First come named turns, each shown by rows before and after it. For each pair of rows after them, which turns, in which order, take the first row to the second? The first pair is done for you.
rin:
[ 12 -15 -14 -12   1   8  64  14 -27 -13   0] -> [ 20 -46  13 -33  18  -3  27   1 -13 -24  -9]
[  6 -31   2 -12  14 -20 -32   6 -28  -8  27] -> [-10   3 -12  17 -14 -13  -9  22 -49   9  15]
[ 3 19 -8  3 -8 11 31  4 13 12 22] -> [ 13 -17  20 -22  16  -6 -14  -8  21  -3  11]
golo:
[ -2 -15  -6 -21  31  -3  36 -14 -27 -10  46] -> [-10   5 -20  -2  21  -2  29 -16 -17   1  64]
[ 38  -3 -27 -42  -2 -24 -16   7  31  -1   5] -> [ 37  10 -28 -32  -6 -26 -23   3  35   3  11]
[  6   9  16 -10 -12   6   2  12  51 -14 -27] -> [ 10   1  15 -13  -9   7   8  11  46 -17 -33]
[  1 -53 -14 -11  10   2 -33  -7  -3   6  -3] -> [  3 -52 -25  -7  16   2 -29 -10   1   8   4]
buz:
[-20  14  18 -10  -4   1  29  24   1  -9 -14] -> [-24  12  24 -11  -2   1  35  17  -6  -7  -7]
[  1   4  16 -21  17  -3 -37   0 -26   4   5] -> [ 11  -8  17 -26  20  -7 -40  -2  -8  -1   8]
[  9  22   7  24 -37   9  10  29  53  -5 -40] -> [-16  35   9  31 -50  16  14  30   5  12 -44]
[ 20 -47  10 -30  -2   4  18   4   4 -46 -42] -> [ 11 -39   4 -23 -18   3  20  16 -15 -39 -56]
Now pairs of rows:
Each pair is 2 to 3 turns apart.
[ 15 -19 -48  -2  11   9  13   0 -14  -4  38] -> [ -2   1 -33  19 -12  -5 -46   5 -25  21   6] => golo, rin, rin
[  6  20   5  17 -22   6 -16   2  23   0   0] -> [ 13  -5  26  -6 -16   6  -9   6  12 -13 -30] => golo, golo
[-14  13  20  -4   8 -12 -33 -14  16   6  11] -> [ -9  20   9  -4  11   6  20 -14  20   2  31] => golo, rin, rin
[ -8  26 -18  15  -9  -1 -12 -17   8  16  45] -> [  2   3   2  -2  -3 -14 -54 -21  16   7  22] => buz, rin
[  3 -20   3 -23  22  -1  -5 -16   5 -16   6] -> [  2  -8 -18 -10  21  -2 -10 -18   9 -10  29] => golo, golo
[ 17 -21 -13 -22  11   5  36   8   7 -19 -10] -> [ 11  17 -35  15  -7   4  19   4  33  -3  23] => golo, golo
[ -5   1  16   1  -6  -5 -45  -4   2  -6  -5] -> [-14  14  32   8 -22   6  -6   7 -13  -4 -19] => rin, golo, golo
[  1  31 -22  16 -24   4  14  15  -1  15 -14] -> [  3  15  12  -2 -23   2  12  13 -11   9 -41] => golo, golo, golo
[-15  21 -13  12 -42   1  -8   8   8  24 -15] -> [  2 -13  13 -17  -9 -10 -36 -14  28   9 -10] => rin, rin
[ 10 -37  -5 -29  28   5  18 -12 -12 -18  22] -> [  0   1 -27   4  11   1  -2 -16   9   4  63] => golo, golo
[-15 -15  44 -22   3  -6 -53   6  14  13  14] -> [-21  -2  39 -16 -19   7   4  34 -38  19 -25] => rin, golo, golo
[ 31  18 -13  12 -16   2 -29  12  14 -15 -16] -> [ 38  16 -15  -2   4  11  -5  -3  24 -22  24] => rin, buz, rin
[  3  10  14  12  30  -7   9  -3  39 -19  36] -> [ -5   9  13  28  -9 -15 -32  26  12  -9 -40] => buz, rin, buz
[  6  -7   2 -14   1  10  27  -7 -15  -5 -13] -> [  1  20 -13  13 -13   6  12  -9   6   8   9] => golo, golo, golo
[ 16   7 -61  18   7  -3 -14  24 -37  -1  15] -> [ 24  -5 -45   3  34  -6 -16  -1 -15  -5  48] => buz, buz, buz
[  4 -18  17   3 -11  -5  -2  15  20 -25 -50] -> [ -7  -5  -8  11 -19   9  28  25 -21 -13 -43] => golo, rin, buz
[  7   9 -14 -14  17  20  51   4 -19 -16  34] -> [  5 -27  25 -33  34  -5 -37 -17   2 -21  23] => golo, rin
[-12  -1  17 -18   3   8  39  -1 -26  -4   0] -> [  2 -23  21 -29  13   5  24  -3   2 -14  -2] => rin, buz
[ -5   8 -59  32 -13   6  28  15 -42  17  -9] -> [ 30 -44 -28 -12  43 -10  -3 -23  24 -14  30] => buz, rin, buz
[-22  36  26  33 -16  15  22 -10  23   6  15] -> [-16 -14  52  -4  -5   2 -13  -4  -3 -10 -41] => rin, rin, golo
[  1  31 -29  30 -67   5  13  39  31  -4 -11] -> [ 10 -24  13  -7 -40 -16 -57  24  31 -19 -37] => rin, rin
[ -4 -40  -1 -31  21  -2 -39 -20 -22 -15   3] -> [ 14 -40 -14 -26   6  -6 -43   0   5 -26 -20] => buz, buz
[ 14   8 -27  12 -10   0   7   5   6  10  27] -> [  3   4   5  11 -14  -8 -38   4  10  18   3] => golo, rin, rin
[ 34 -41  -1  -5  43 -32  -3 -23   6 -17  41] -> [  8  18 -35  40  -3 -11  44  12 -31  10  27] => rin, rin
[ -1  13   1  13  -9   1  22  18  -2  -5 -17] -> [ 12  -6   8  -3  -1  -1   4  15  15 -15 -23] => rin, buz, rin
[ 21  -8  -1 -19  25  28  60 -12  -2 -43   0] -> [ -8  55   5  37  -9  18  12 -22  38  -6  31] => golo, golo, golo
[ -1  -9  47 -28   6 -15 -28  -6   4  12   1] -> [ 12  -7  38 -24  -8 -20 -29  14  24   7 -24] => buz, buz
[ 32  -4 -53 -18  11  32  55  40   5 -22  -9] -> [ 25  -6 -48 -17  -2  27  31  53 -16 -17 -42] => rin, buz, rin
[ -2   4  34   0   3  -2 -16 -19  23   7   1] -> [  0  10  21  12 -11  -3 -12  -2  27   4 -21] => buz, buz
[ -1 -19  -5 -14  -3 -11 -12  11 -39  -2 -20] -> [ 10  -6 -16  -9  11   1  33  -8  -7  -6  33] => rin, buz, buz
[  8  28   5  18 -30   1 -29  22  44  -4 -25] -> [  1  45 -11  28 -40  10  -4  28  29   3 -13] => rin, buz
[ -5 -20  60 -21   4  -7  13 -17 -40  -9 -30] -> [-10  17  41   8 -20   3  38  -5 -52   4 -35] => buz, rin
[-27  19  26  11 -29   5 -16   9  -1  19 -46] -> [-41   8  45  -4  -1   3  -9 -26 -11  26   3] => buz, buz
[ -7 -12  56  -4  22 -19 -52 -19  -1  11   1] -> [ 14 -10  39   3   4 -24 -59   1  28  -3 -27] => buz, buz
[-28  -7  28 -20  16 -15  -6 -18 -49  22   7] -> [-18  11  13   3 -22 -15 -24  17 -25  26 -46] => buz, buz, rin
